In the rows, 128 means zero.
which system made each run
run 1, Pozi (11 x 18)
[[184 125 129  67 137 124 136 156 159 101 136 109 140 128  95 131 138 134]
 [137 127 129 114 147 122 132 171 158 133  65 108 149 143 140 153 119 150]
 [138 140 143  95 124 127  85 147 130 141 103 139 160 162 118 162  95 105]
 [132 142 122  81 162 125 111 137 127 143 127 158 139 138 142 110  72 141]
 [119 114 171  97 169 105 104 157 136 139 145 143 117 110 135 133 115 143]
 [ 96 119 161 122 112 106 116 169 121 167 129 132 151 110 132 108 108 156]
 [ 77 144 154 161 138 109 109 137 101 140 131 157 163 117 128 122 107 133]
 [ 93 150 133 143 135 103 108 110 117 134 189 148 142 119 117 104 125 153]
 [ 74 133 127 150 135 127 125 137 111 127 175 115 124 105 145 120 162 170]
 [ 81 140 130 156  90 144 137 143  93 112 151 121 152  97 110 141 165 142]
 [103 173  99 160 108 135 162 102 111 102 136 145 148 115 102 144 148 151]]
run 2, Gif (11 x 18)
[[109 130  95 164 152 120 151  57 137 103  91 165 135 131 131 153 142 133]
 [165 120  99 120 113 140 114  65 166 108 149 116  87 159 143 141 156 119]
 [170 125  93 116 106 171 170 144 125 150  95  90  76 144 134 127 115 120]
 [134 119 134 108 136 138 159 125 110 150  67 174  98 112 101 181  98 116]
 [147 106 126 106 141  84 159  66 153 135 152 171 101 108  76 130 144 140]
 [166  92 154 132 106 108 141 129 162 158 169  90  68 128 134  90 146 116]
 [151  99 157 117 106 133 130 189 108 181  82 111 123 126 112  99  76 102]
 [107  92 157 114 177  97 126 122 103 128 106 195 155  83  93 110  90 125]
 [142  97 158 133 164  82  94 104 162  81 202 128 136 103 106  86 170 128]
 [151 111 148 170 121 130 105 193 148 122 126  42 138 141 156  73 137 121]
 [107 130 140 141 156 146  87 183 101 129  34 138 180 127 148 127  60 133]]
run 3, Gif (11 x 18)
[[117 127 171 122 117 133 123 176 124 118 127 131 132  98 147 129 124 125]
 [122 159 138 150 141 106 117 135 125 121 132 145 166 125 101 115 105 133]
 [ 96 123 130 148 165 106 106 114 133 127 156 122 144 142 151 117 147 122]
 [124 124 118 109 109 145  97 150 134 117 136  93 158 146 154 121 144 136]
 [107 157 117 135 128 158 134 154 106 110 102 133 141 115 153 130 108 149]
 [109 165 118 143 153 126 112 106 120 109 138 154 139 138 113 169 130 130]
 [110 133  97 135 128 121 136 102 142 135 154 104 130 155 135 142 174 144]
 [119 133 117 114  74 163 134 142 126 149 114 109 114 141 168 145 130 140]
 [117 161 109 115 108 154 146 118  93 141 113 166 121 122 111 145  92 132]
 [108 134 118 131 144 113 151  79 115 136 171 157 107 129  99 157 157 110]
 [132 102 127 120  75 121 150 117 147 153 156  95 121 145 131 128 180 109]]
run 4, Romu (11 x 18)
[[148  63 105 146 167 108 125  70 117  94 150 137 146 104  77  41 139 100]
 [118  51 140 159  80 113 129 106 178 143 100  78 108 132 185 130 200 137]
 [194 179 149 146  72 172 121 169 149  97  58 110 101 142 127 196 101 102]
 [167 139 101 126 228 166 113 109  84  82 116 165 103 124 105  96  56  65]
 [136   9 135  99 162  90  91  81 147 160 179 116  99 117 116  57 162 127]
 [135  93 167 138  47 113 124 189 189 197  57  64 108 147 170 163 146 173]
 [158 226 172 150 163 161 112 201 106 104  73 155 110 136 121 204  43  81]
 [122 103 110 115 249 112  56  87  76 110 195 175 153 120  78  41  70  94]
 [ 67  11 144 123  94  84  88 127 157 201 182  64 128 120 166  63 208 202]
 [116 195 187 175  24 141 144 252 154 148  44  79 130 121 142 233 138 184]
 [127 252 127 176 239 161 112 143  60  30 105 210 161 107  82 162  33  85]]
run 5, Gisev (11 x 18)
[[106 113 165  67 171 121 143 158 104 158 114 173 145 132 162 135  88  70]
 [144 117 172  50 146  97 114 155 131 125 188 157 161 114 113  95 111  98]
 [120 135 139  98 164 150 105 189  82 131 177 106 156 136 134  82 102  84]
 [119 128 170 113 178 138 108 190  92 104 171 109 135 107  86 158 155  90]
 [129 158 124 116 180 144 117 172 108  51 133 120 190 116  97 142 145 120]
 [146 163 117 134 190 151  86 156 140  58 162  95 120 118 131 130 140 164]
 [136 179  93 155 148 150  90 158 122 116 138  77 120 149  82 164 139 182]
 [ 99 162  99 152 155 155  97 122 120 107  87 126 127 142 117 217 145 175]
 [113 169  96 128 128 122 107  85 157 105 112 167 131 121 128 171 127 221]
 [ 96 174  90 150 127 116 115  97 146 179 129 138 103 152 161 126  96 218]
 [ 69 146 131 153 102  94 130 103 135 220 125 148 108 163 140 179 130 170]]
run 6, nakud (11 x 18)
[[ 91 194  91 174  73 192 174 139  76 122 105 125 118 124 160 147 115 129]
 [166 155  93  87 112 130 200 104 123 145 165 132  93 134  43 167 160 119]
 [144 101  84 102  70 153 206 116 153 121  87  95 134 136 181 111 171 128]
 [187 166 153 114  63 142 166 113 156 111  81 174 100 129 136 170  88  90]
 [167 146  92 130 143 148 202 123  90 123  96 138 149 142  92  88  86  41]
 [162  85 132  95 173 136 194  98 140  98 148 131  67 120 161 129 168  44]
 [191  71 180  68 105  99 132 138 189 111  91 135 153 130 163  97 115  71]
 [136 144 188 155 156 137 115 161 107  82  82 171 158 116 170 110  61  33]
 [142 121 156 113 247 106 126 135  99  94 191 147 138 121  88  99 122  38]
 [123  52 165  83 204 105  89 156 169  95 174  85 144 129 199  92 181 106]
 [124 124 222 115 144  94  22 192 179 100 105 140 179 122 181 152  95 141]]
run 7, Gisev (11 x 18)
[[ 97 116 105 139 153 105 119 118 116 148 135 123 158 134  79 134 153 159]
 [ 75 118 137 149 127 129 104 140 128 114 109 125 160 119 175 138 149 161]
 [120 171 152 177  98 112 111 114 138 109 156 147 123 112 126 127 122 149]
 [105 156  93 184 160 110 148  84 119 145 146 132 122 154 120 123 131 123]
 [ 86 103 119 133 124 104 150 103 149 147 139 114 137 136 146 151 195 152]
 [104 151 137 145  46 133 147 126 143 117 121 131 154 122 178 132 147 141]
 [143 172 131 169 105 128 170  87 135 123 152 156  78 129 149 124 116  96]
 [137 115  87 119 139 106 201  84 140 166 142 121 113 158 112 119 157 107]
 [120  83 127  81  77 136 167 140 150 147 104 103 140 138 186 135 171 117]
 [166 143 162 108  41 153 149 136 138 108 126 148 105 109 154 125 104  83]
 [186 136 107 115 153 140 184  97 112 133 135 148  79 137  99  99  85  57]]
run 8, lanis (11 x 18)
[[128 167  71 141 128 169 151 128  94 169 106 104 110 179 118 150 107 110]
 [120 121  88  79 149 176 159 125 103 134  78 141 107 134 143 181 124 125]
 [133 129  98  77 107 129 192 120 155 144  91 140 129 134 170 134 124 163]
 [136 154 142 125  99 126 173 153 153 174 126 113  88 151 182 136 115 120]
 [111 137 152 102 109 136 128 151 106 185 110 150 125 155 147 158  89  81]
 [ 98  95 133  64 138 136 119 125 109 145 125 164 144 125 182 108 103 111]
 [130 131 142  68 128 108 150 134 151 138 193 134 131 125 164  88 135 137]
 [111 164 159 132 122 118 139 177 113 146 181 105 153 142 131 109 128  91]
 [ 90 143 137 123 172 134  94 139  91 110 143 142 180 146 134 149 126  81]
 [116 131  82  95 180 125 113  94 128 102 161 139 167 142 137  98 135 147]
 [149 164  91 125 146 133 153 143 138 122 182  77 119 145 111 109 158 154]]
run 9, bap (11 x 18)
[[122 115 149 142 145 119  90 147 137 156 146 103 105 142 136 131 131 132]
 [123 114 136  97 111 136 118 168 109 153 118 115 145 123  99 135 123 137]
 [119 120 138 148 131 155  97 155 111 120  97 119 116 118 148 134 109 131]
 [134 139 136 131 128 124  85 132 136 122 131 133 125 123  96 147 118 162]
 [ 98 132 118 155 130 124 119 152 120 150 125  97 145 135 117 125 143 164]
 [ 90 128 143 135  99 145 123 147 103 138 115 133 135 115 127 173 145 133]
 [113 137 111 153 108 151 102 107 103 107 102 150 138 114 116 132 110 147]
 [106 140 119 170 128 114 113  95 131 124 156 131 117 121 116 129 146 167]
 [ 93 118 121 146  92 117 161 121 116 151 133 123 148 118 104 136 170 144]
 [101 116 129 160  83 150 142 105 102 120 102 150 129 114 141 136 136  95]
 [142 130 116 150 113 131 109  60 125 100 148 162 114 118 107 108 117 115]]
run 10, lanis (11 x 18)
[[149 152  89 118 162 131 168  79 138  67 158 144 140 133 138 104 146  98]
 [163 155  92 151 164 115 195 120 138 130 138  97 127 161 100 106 141  92]
 [148 119 102 136 145 150 149 137 120 129  88  87 141 176 111 167 156  61]
 [173 126  87  85 133 161 123 107 150  93  65 129 151 166 144 154 115  98]
 [202 137 104  93 159 127 158 140 178 127  91 111  98 150 152 102  86 143]
 [164 115 149 102 139 110 150 197 158 188  93  77 107 160 120 143 113 123]
 [125 103 160  82 100 146  74 184 134 151  75 108 163 157 160 170 112 113]
 [141 136 148  64 136 130  63 147 157 112 119 156 141 129 186 114  69 166]
 [131 140 156  98 164  88 111 185 146 177 177 118 108 118 134  79  87 193]
 [ 64 119 174 122 122 115  81 209  99 179 171  88 155 126 111 151 155 155]
 [ 57 153 143 116 105 150  34 137  96  88 152 156 199 116 150 163 135 161]]
run 11, bap (11 x 18)
[[165 114 163 148 123 107 166 163 147 125 136 104 104  95  87 105 138 126]
 [150 104 156 159 128 123 117 151 135 118  87 101 150 144 108 138 135  65]
 [154 125 126 115 118 149  55 120 126 113 146 112 141 164 128 126 116  87]
 [152 143 100 103 130 157 110 151 123 135 175  84 101 143 116 108 129 151]
 [141 116 124 116 138 150 159 174 126 137 104  90  94 119 110 161 152 142]
 [144 109 122 125 127 148 107 130 135 123  49 127 128 139 125 176 118 123]
 [128 139 103 126 136 130  68 101 139 154 121 130 118 168 133 141  99 158]
 [ 91 127 106 108 143 122 132 142 110 190 156 118 111 136 115 134 133 186]
 [ 79  90 138 120 124 141 157 156  95 152  80 143 124  90 136 153 135 154]
 [113 116 150 151 111 124  89 104 129 113  78 178 137 104 141 136  92 147]
 [106 153 135 170 132  88  90 101 137 149 168 143 142 132 109  93 109 169]]
run 12, nakud (11 x 18)
[[147 173 129 134 144 141 104 139 122 111 143 122 143 160 113 146 110  82]
 [127 112 106  98 181 146 129 146 111 111 125 106 137 137 117 146 151 111]
 [143 110 135 104 157 119 126 135 165  96 109 130 121 110 150 138 139 163]
 [145 159 138 156 147 110 114 144 154 128 100 126 139 140 139 110  82 143]
 [110 144 114 157 188 122 119 126 110 157 126 124 117 160 119 140 112 107]
 [105  81 112  96 170 113 121 106 131 159 132 133 120 135 131 137 149 150]
 [110 106 143 118 111 117 105 125 146 149 112 144 120 113 167 108 103 179]
 [105 154 144 173 118 117 113 140 104 169 133 138 121 126 112 113  83 140]
 [ 75 118 113 149 140 121 139 112  90 169 167 122 126 135 103 131 160 126]
 [ 96  96 123  93  80 124 123 101 137 140 158 134 129 117 148 135 172 170]
 [126 155 138 129  42 145 110 142 123 131 122 138 142 114 134 120 101 162]]
run 13, Romu (11 x 18)
[[158 143 142 149 157 148 105 145 129  70 173  93 114 131 125 121 152  81]
 [147  81  92 144 156 142 116 135 116 119  98  80 145 135  84 106 149 127]
 [133  90 141 128 166 132 112 142 160  97  92 105 105 117 149 177 168 145]
 [189 158 118 135 154 130  89 135 166 101 111 112 104 143 105 136  93 156]
 [132 123 101 149 200 138 104 120 112 156 142 110  65 140 116 117 104 143]
 [113  79 139 115 137 110  92 127 127 177 124 128  92 117  81 159 138 174]
 [105 142 146 124 125 116 103 145 144 155  84 154 117 118 153 157  88 198]
 [117 190 146 149 145 118 104 132 114 144 177 163  98 116 122 118  71 153]
 [ 68 117 116 160 123 112 120 108  78 187 166 146 133 112  91  88 118 158]
 [ 49 107 159 141  68 114 129 124 112 152 123 161 151  90 145 157 163 171]
 [110 198 145 154  62 134 140 128 127  84 121 174 165  98 145 134 104 152]]
run 14, Pozi (11 x 18)
[[127 116 122 117  86 132  64  55 150 101 151 153 137 150 153 138 142 115]
 [157 161 119 131 122 172 135 152 125 104 152 103  75 119 180  92 102 128]
 [141 111 136 128 166 130 175 164 101 147 121 109 107 117  68 143 142  89]
 [121  80 103 112 116 100 143  81 148 143  81 149 169 132 103 127 146 148]
 [140 141 143 153 102 135  75 100 169  92 115 136 119 144 186 138 116 125]
 [159 164 127 124 131 159 127 168 106 150 161  94  86 150 128 107  90  94]
 [112  82 108 101 189 125 167 136  92 155 106 134 134 117  88 127 135 113]
 [129  77 143 118 105  97  98  85 167 100 103 160 161 108 127 123 146 150]
 [150 172 149 175 100 135  92 147 157 119 128 108 108 143 178 106  91 136]
 [121 146 119 135 170 147 134 166  77 176 151 101 108 153  95 129 107  88]
 [ 95  62  99  86 155 120 135  94 100 133 117 160 168 107  90 115 149 145]]

runs to name
run 15 (2 x 18)
[[104 167  93 168 169 158 173 133 105 163 124 103  51 147 146 177 138 141]
 [113 119 115  84  85 132 120 113 129 187  98 136 123 162  92 223 148 150]]
 -> Gif
run 16 (2 x 18)
[[111 129 184 138 146  82 127 153 136 156 154 149 127 109 138  98 106 127]
 [ 80  97 162 133 130 101  87 135 111 159 173 124 156 134 128 114 147 110]]
 -> lanis
run 17 (2 x 18)
[[176 120 125 105  83 151 147 142 126 147 140 112  87 118 130  71  92 119]
 [127  95 154 144 144 120 181 150 106 164  92 132 105 115 118 127 120  71]]
 -> Romu
run 18 (2 x 18)
[[104 140 108 104 115 136 165  94 112 113 116 174 159 125 149 132 123 111]
 [136 123 135 102 138 113 163 119 149 134 173 136  91 112 164  89 129 144]]
 -> Gisev
run 19 (2 x 18)
[[145 169 114 149  64 134 127 116 156 137 131 109 135 165 181  96 108 126]
 [139 170 121 130 149 134 163 124 101 154 169 139  80 141  82 152 115  93]]
 -> bap
run 20 (2 x 18)
[[133  93  92  85 134 136 102 129  90 143 143 119 185 138  65  78 118 114]
 [ 95  78 160 125 162 161  91 185  93 111 113 111 121  90 158 120 133 128]]
 -> Gisev
run 21 (2 x 18)
[[158 134 153  82 196 110 127 192 151 140 121 117  95 116 107 153 104 169]
 [ 98  96 157  83 116 108 103 178 126 193  85 133 160 129 110 159 112 164]]
 -> Pozi
run 22 (2 x 18)
[[117 107 109 109 189 136 123 111 130  98 136 131 105 112 128 153 157 165]
 [132 149  96 133  89 118 152 127 145 141 134 103 147 136  99 121 149 180]]
 -> lanis
run 23 (2 x 18)
[[105 100 114 115 140 128 118 139 105 147 148 123 127 102 101 100 133 180]
 [101  97 162 145 102 124 135 159 132 139 102 121 122  94 145 134 147 153]]
 -> bap
run 24 (2 x 18)
[[149 104 187 107 105 148 137 146 129  97 132 162  76  70 167 111 104  98]
 [152 127 180 151 126  95 142 168 123 123 137 123 169 116  89  80 112  63]]
 -> nakud
run 25 (2 x 18)
[[161 153 131 177 166 124 109 122 136  85 125 123 115 125  80 141 122 111]
 [123 121 108 137 135 114 105 122 143 120 149  85 166 161 104 140 184 133]]
 -> bap
run 26 (2 x 18)
[[132 122 151 141 153  82 142 133 168 178 128 105 115 171 142 145 143 101]
 [115 120 131  99  70 130 110 106 133 127 130 136 181 158 138 151 154  87]]
 -> Gisev
run 27 (2 x 18)
[[ 94 129 161 187 134  95 132 142 109 184 176 122  91 112 121  84 114 135]
 [ 94  90 154 125 108 115  63 149  97 180 146 115 170 149 101 117 124 102]]
 -> Gif
run 28 (2 x 18)
[[127 115 115 138 157 115 167  90 150 122  82 166 103 106 153 123 113 153]
 [160 136 123 144 134 103 137  98 150 167 132 140  96 149 133  78  77 116]]
 -> nakud
run 29 (2 x 18)
[[115  48 150 120 159  67 179 137 162 192 107 109 127 132 145  95 159 121]
 [139 156 183 133  99  96 104 163 184 155  92 115 154 180 154 202 129  99]]
 -> Romu
run 30 (2 x 18)
[[125 120 127  78 187 159 112 120 124 111 134 156  66 115 176 161 115 143]
 [169 157 112  93 142 128 142 153 145 118 156 101 112 128  62 160 149 166]]
 -> Gif
run 31 (2 x 18)
[[ 79 173 134 202 112 146 161 130 137  68 122 120 133 110 212 150 172 139]
 [180 189 110  85 113 108 114 106 156 132 172 139 145 179  61 159 113 119]]
 -> nakud
run 32 (2 x 18)
[[169 145 138 154 136  95 118 146 163 209 137  85  64 174  89 141 103 146]
 [ 56  84 106 160 127 119 139 114 105 199  47 125 162 159 141 167 148 127]]
 -> nakud
run 33 (2 x 18)
[[141 139 137  90 102 114 105 122 157 135 119 148 142 140 131 148 111 152]
 [126 152 112 123 154 125 148 124 125 143 166 135 101 121 136  95 109 153]]
 -> Gif
run 34 (2 x 18)
[[174 127 134 123 140 149 117 155 133 107 135 104  87 112 109 117 114 133]
 [139  99 127 154 180 117 135 134 125 145  96 116 105 124 101 113 116 131]]
 -> Romu
run 35 (2 x 18)
[[119 110 136 112  75 134 110 115 124 121 136 138 137 113  98 156 156 137]
 [126 144 111 144  81 153 133 124 114  92 123 130 154 108 118 112 130 142]]
 -> nakud
run 36 (2 x 18)
[[106 171 108 135 142 150 146 155 108 116 122 122 129 118 120 156 130 168]
 [113 147 120 100 120 131 134 126 117 130 139 145 133 122  86 184 151 152]]
 -> Pozi
run 37 (2 x 18)
[[107 138  98 121 137 129 131  92 132 149 169 114 132 180 162 132 154  96]
 [129 121  99  64 110 157 176 116 107 135 144 142 113 123 136 130 137 118]]
 -> bap
run 38 (2 x 18)
[[ 95 128 126 133 178 121  96 109 122 107 158 135 141 136 133 149 155 124]
 [125 127 120 100  93 146 112 146 124 111 161 109 144 113 132 103 145 161]]
 -> Pozi
run 39 (2 x 18)
[[138 167 162 207 156  90 166 112 162  72 130 141 108 103  96 177 171 120]
 [154 123 117 170 107  83 116  96 191 176 104  88 132 196 137 125 136 124]]
 -> Gif
run 40 (2 x 18)
[[124 141 141 127 148 122 146 178 146 138 122  87 128 145 135 166 158 131]
 [111 124 117  93 102 138 131 145 111 143 103 129 184 151 118 153 135 108]]
 -> Pozi
run 41 (2 x 18)
[[132  94 164 107 200  95 163 140 141 130  66 166 119 106  99 192 129 112]
 [159 121 123  66 129 102  93 125 172 100 119 144 201 142 141  83  97 146]]
 -> Gisev
